In the data rows, the value 128 means zero.
What is the hidden score of each row? Scores go from 0 to 15, and 7 is about the middle.
[115 175 133 140 121 135 180 138 143 137 154 102] 5
[146 118 120 133 135 140 111 140 133 114 101  84] 11
[144 163  91  91 107 159 156 116 136 168 164  84] 7
[149 128  98 101 118 169 141 103 171 149 120 108] 8
[182  82 113 139 115 137  43 132 153 114  67 134] 15
[107  91  93 145 144  90  92 145 137 108 123 126] 11
[100 124 173  94 168 148 178 184 115 122 184 130] 9
[134 143 110 107 114 171  71 137 104 143 140 171] 11
[ 85 101  97 157 162 106 133 164 133 121  84  97] 6
[ 92 134 133  89 130 114 129 109 138 159 146 142] 5
[ 80 112  76 165 132 106 128 145 106 109 101 110] 5
[102 215 172 171 106 130 202 110 147 140 131 157] 0
[144 149 108  92 125 164 145 134  92 129 162 104] 9
[128 173 139  83 116 182 132 145  83 156 160 190] 7
[101 134 125 160 152  92 122  89 133 108 102  98] 4
[139 125  85 113  96 166 109 120 114 170 133  96] 8
[118 125 122 220 137  67 136  91 167 114  83  96] 3
[151 144 106  82 111 163  97 127 100 153 146 139] 10
[138 105 103 137 123 161  76 154 134 116  83 133] 12
[ 92 151 159 180 127  69 173  96 182 107 129 118] 3
[196 103 131 124  94  82 102 120 167  55 138  91] 15
[217  83 142 144 104  83  91  98 189  60 102 108] 15
[143  84  81 139 131 151  75 167 130 116  71 115] 13
[157 142 116 138 113 140 101 156  85 113  94  87] 10
[ 86 124 119 141 141 115 144 165 110 125 140 134] 7
[105 130 122 158 130 131 116 116 103 149 120 177] 3
[105 112  88 163 128 102 134 138 114 102  97 113] 7
[147  82 101 115 144  91  97 151 142 139 178 108] 15
[132 142 115  96 121 173  70 130 125 151 138 181] 11
[168 128 143 164 120 111 110  62 148 135  74 182] 5
[108 133 152 138 150 115 143  99 110 143 125 140] 2
[184  96 202 137 123  99 141 143 186  46 135 108] 15
[ 90 123 155 115 156 107 143 109 152 146 135 137] 4
[166 129 167 140 106  86 151 115 212  56 168  98] 15
[102 113  76 135 147  76 138 148 197 151 214  99] 12
[135  90  99 143 131 117 102 128 129 110  81 121] 10
[214  82 141 145 103  73  85  93 187  58 102  98] 15
[147 141 132 131 127 149 112 144  99 109  91 102] 9
[146 133 144 172 125 113 132  71 102 142  91 190] 1
[112  86 152 108 150 141 171 162 154 140 154 130] 9
[152  67 105 133 137 150  67 175 161 140  65 138] 14
[ 96 124 145  56 136 139 184 144 109 144 175 129] 6
[185 117 152 118 118 104 119 139 137  37 130  95] 15
[103 167  96  84 136 186  99 146  73 159 168 147] 7
[122 145  82  75 112 175 122 157  98 167 163 100] 9
[168 137 151 190 128  75 108  63 175  98  63 104] 7
[ 88 175 153 184 128  79 176  70 185 106 123  98] 1
[190  85 120 138 124 143  56 131 157 110  75 130] 15
[102 104  93  80 109 151 156 161 140 184 166 141] 8
[ 72 119 149 117 144 126 133 125 128 130 149 118] 5
[135 158 136 145 115 122 140  98 127 162 119 182] 3
[146 144  83  84 109 171 122 117 102 159 189 110] 10
[118 172 175 149 126 136 150 131  77 108 130 151] 4
[170 110 124 127 107  86 121 120 192  76 131  96] 15
[ 77 126 119 133 145 116 121 162  93 119 139 116] 7
[143 179 194 154 121 136 149 114  84 102 133 147] 5
[128 146 109  91 107 163  73 152 110 144 136 182] 11
[110 135  83 103 118 174 129 118 101 159 151  92] 5
[ 70 131  98 142 138 127 121 155 103 122 127 102] 6
[ 57 139  94 167 131 114 168 144 154 121 143 110] 4
[ 95 100 143 104 139 135 179 164 105 133 149 127] 6
[137 142 172 125  93 146 155 138  92 111 126 134] 7
[133 174  99 113 131 172 133 107 105 158 147 106] 4
[115 106 100  99 111 142 137 162 145 177 150 143] 9
[144 171 196 154 129 149 152 122 103 104 126 144] 6
[131 154  94  73 113 178 111 130  80 164 167 164] 8
[182 105 177 133 125  87 128 113 169  41 124  99] 15
[196 120 161 123 115  98 133 134 167  55 146 101] 15
[112  98 175 102 145 136 139 155 145 138 140 141] 9
[118 125 141 178 129  73 132  97 164  87  78 103] 6
[208 136 131 136 118 132  97 117 119 116  83  94] 12
[124 140 145 102 108 167  84 142 107 168 144 163] 9
[134 158 148 188 149  90 126  79 152  87  97 118] 5
[137 149  92  96  99 155 154 110 125 139 163 126] 8
[140 164 106 121 123 178 166 109 101 148 149 121] 4
[124 143  92 162 121  80 129  90 141  99 113  79] 7
[121 131 124 155 124  87 125  80 127  96 120  92] 6
[155 163 168 132 139 148 125 147  92 115 151 108] 10
[ 57 111  99 130 144 117 105 161 105 103 106 139] 7
[179 104 124 151 111  94 116 113 144  76 114  80] 14
[142 177 183 149 129 141 148 126  82 108 124 151] 5
[ 94 104 146 118 144 132 169 166 109 151 152 135] 6
[103 187 127  98 115 176 142 134 132 164 178 163] 5
[162 129 140 195 124  64 105  71 172  91  64 113] 8
[153 134 138 157 120 106 120  84 145 128  90 176] 6
[104 112 136 126 133 111 106 110 104 122 126 126] 7
[193 115 167 127 103  97 153 144 165  59 140 112] 15
[117 177 137  88 123 181 123 165  63 165 158 183] 6
[131  84  25 132 143  85  99 167 135 138 146  82] 14
[144 134 178 162 129 139 162 119 123 135 105 144] 4
[136  92  90 109 131 164  63 174  90 131 109 145] 13
[118 133  84 103 115 180 138 127 105 156 160  88] 6
[144 146 159 159 113 140 144 122 130 132  84 156] 5
[124 153 152 167 140 136 127  89  91 150  95 220] 0
[130 175 127  79 126 193 135 141  91 174 174 183] 6
[110 136 161 144 143 132 132  89 108 143 107 163] 1
[107 160 160 184 128  73 168  82 180 101 111 128] 3
[106 153 136 166 117  93 123  91 143 103 115  92] 5
[126 165 141  88 112 187 148 151 108 164 178 186] 7
